One vector is turned by the same rotation once a step. Each row is the vector after some number of steps, and that number follows the row.
The counts run from 0 to 48.
[ 21  22 -20  -5   5   8 -12   8   5  -2  -5   0 -13  11   5   9] : 36
[ 21  20 -20  -6   4  12 -15   8   8  -1  -7  -7 -14   6   9  11] : 35
[  5  -6 -14  -6   3   6  -9   4   8   2  -4 -17 -11  19   0  31] : 29
[  7  -4 -14  -8   2  10  -9   5  10   1  -5 -17 -12  12   4  31] : 30
[  8  11 -12  -4   4  -2 -13   9   1   7  -8   3  -9  27 -11  21] : 41
[ 17  21 -19   7   2   9  -4  -5  15  -7   1  -2 -11  23  13   8] : 21
[  9  -4 -16   1   2  13  -3  -6  17  -4   1 -21 -15  11  16  16] : 16
[  5   1  -9 -10   4  -3 -15  11  -2   8  -9  -2 -11  23 -11  26] : 43
[ 19  13 -17  -7   6  11 -11   6   8  -1  -7 -11 -17   3   9  15] : 34
[  6  -4  -9 -14   0  -1 -16  12  -1  11 -11 -10 -13  11  -7  26] : 45
[ 15  13 -19   4   4  13  -5  -5  18  -6   1 -12 -16  12  19   6] : 19
[ -2  -7 -11   9  -1   2  -1 -11  10  -2   6  -9  -8  32   1  21] : 11
[  3  -7 -13   8  -6  10  -2 -19  14  -3   6 -18 -18   8  21  -2] : 1
[ 11  18 -12  -5   3  -2 -13   9  -1   5  -6   6  -8  25 -12  18] : 40
[ 18  26 -17  -4   5   2 -12   9   4   0  -6   6 -12  20  -2  12] : 38
[ 14  21 -20   5   4   9  -6  -6  14  -5   2   1  -9  27   6  11] : 22
[  2 -14 -13   2   0   9  -4  -9  15  -2   2 -20 -12  21  12  22] : 14
[  8  -6 -11 -15   0   4 -17  13   0  12 -11 -11 -17   6  -2  24] : 46
[  3   6 -12  12  -1   3  -2 -17  11  -7   9  -1  -8  34   4   8] : 8
[ 14  19 -14  -3   6   3 -10   7   2   3  -7   8  -9  23  -8  16] : 39
[  5 -10 -15   2   0  12  -2  -8  17  -2   2 -21 -13  15  13  18] : 15
[ 17   7 -17  -9   1  13 -13   7  11   0  -7 -16 -16   4  11  20] : 33
[ 16  17 -22   3   6  11  -6  -4  19  -8   0  -7 -12  16  15   5] : 20
[ 10  10 -15  13  -1   7  -1 -18  13  -5   9  -3 -15  21  15  -6] : 5
[  7   6 -10  -9   3  -2 -13  11  -2   8 -10   0 -10  24 -12  25] : 42
[ 13  -3 -11 -17   0   5 -17  15   0   9 -12 -11 -20   1  -1  22] : 47
[  7  -2 -14   9  -4  14  -3 -17  13  -5   7 -15 -19   6  21  -5] : 2
[  9  15 -16   6   4   3  -7  -3  11  -4   1  -1  -6  34   1  18] : 24
[ 11   1 -17   1   1  14  -4  -5  18  -6   0 -16 -15   8  18  13] : 17
[  6   7 -14   3   4   4  -6  -2  10  -2   0   0  -5  34  -2  23] : 25
[ -1 -13 -11   5  -1   8  -3 -12  13  -1   5 -17 -11  23   8  21] : 13
[  4  10 -14  14  -1   3   0 -18  11  -5   8   1 -10  31   7   2] : 7
[ 12  19 -19   5   5   5  -6  -2  11  -5   2   1  -8  32   2  14] : 23
[ -2  -5 -10  13  -3   1  -2 -15  10  -2   6  -5 -11  35   1  16] : 10
[ 12   1 -18 -11   5  12 -12   9  13   0  -8 -19 -14   6  11  23] : 32
[ 10  10 -17  12  -3  10  -3 -19  14  -7   7  -6 -19  14  18  -6] : 4
[ 21  25 -16  -3   5   5 -15   8   6  -1  -4   2 -12  15   1   9] : 37
[  7  -1  -9 -12   3   0 -16  13  -3  10 -10  -8 -14  16  -8  27] : 44
[  0   3 -12  14   0   3  -2 -14  12  -4   7  -3  -7  35  -1  11] : 9
[ 14   8 -20   4   2  14  -6  -6  18  -7   2 -14 -16  11  21  10] : 18
[  3   0 -13   0   2   1  -8   5  10   2  -1 -10  -8  28  -3  31] : 27
[ 15   2 -12 -15   1   5 -16  15  -1  10 -12  -9 -20  -4   5  16] : 48
[  1 -14 -11   8  -7  10  -4 -19  12   0   8 -21 -19   7  19   1] : 0
[  2  -2 -12  -3   3   6 -10   4   9   3  -2 -14  -8  24  -2  31] : 28
[  8  -3 -15  -9   3   9 -12   8  11   3  -4 -19 -14   8   6  26] : 31
[ -3 -11 -11   7  -2   3  -1 -10  11  -1   4 -15  -9  29   3  21] : 12
[  2   3 -12   1   5   1  -9   2   8  -1  -2  -4  -6  30  -5  27] : 26
[  8  12 -15  13  -2   7  -3 -18  14  -7   7  -1 -12  26  10  -5] : 6
[  9   4 -14   9  -2  11  -2 -19  15  -7   6 -11 -19   9  21  -6] : 3
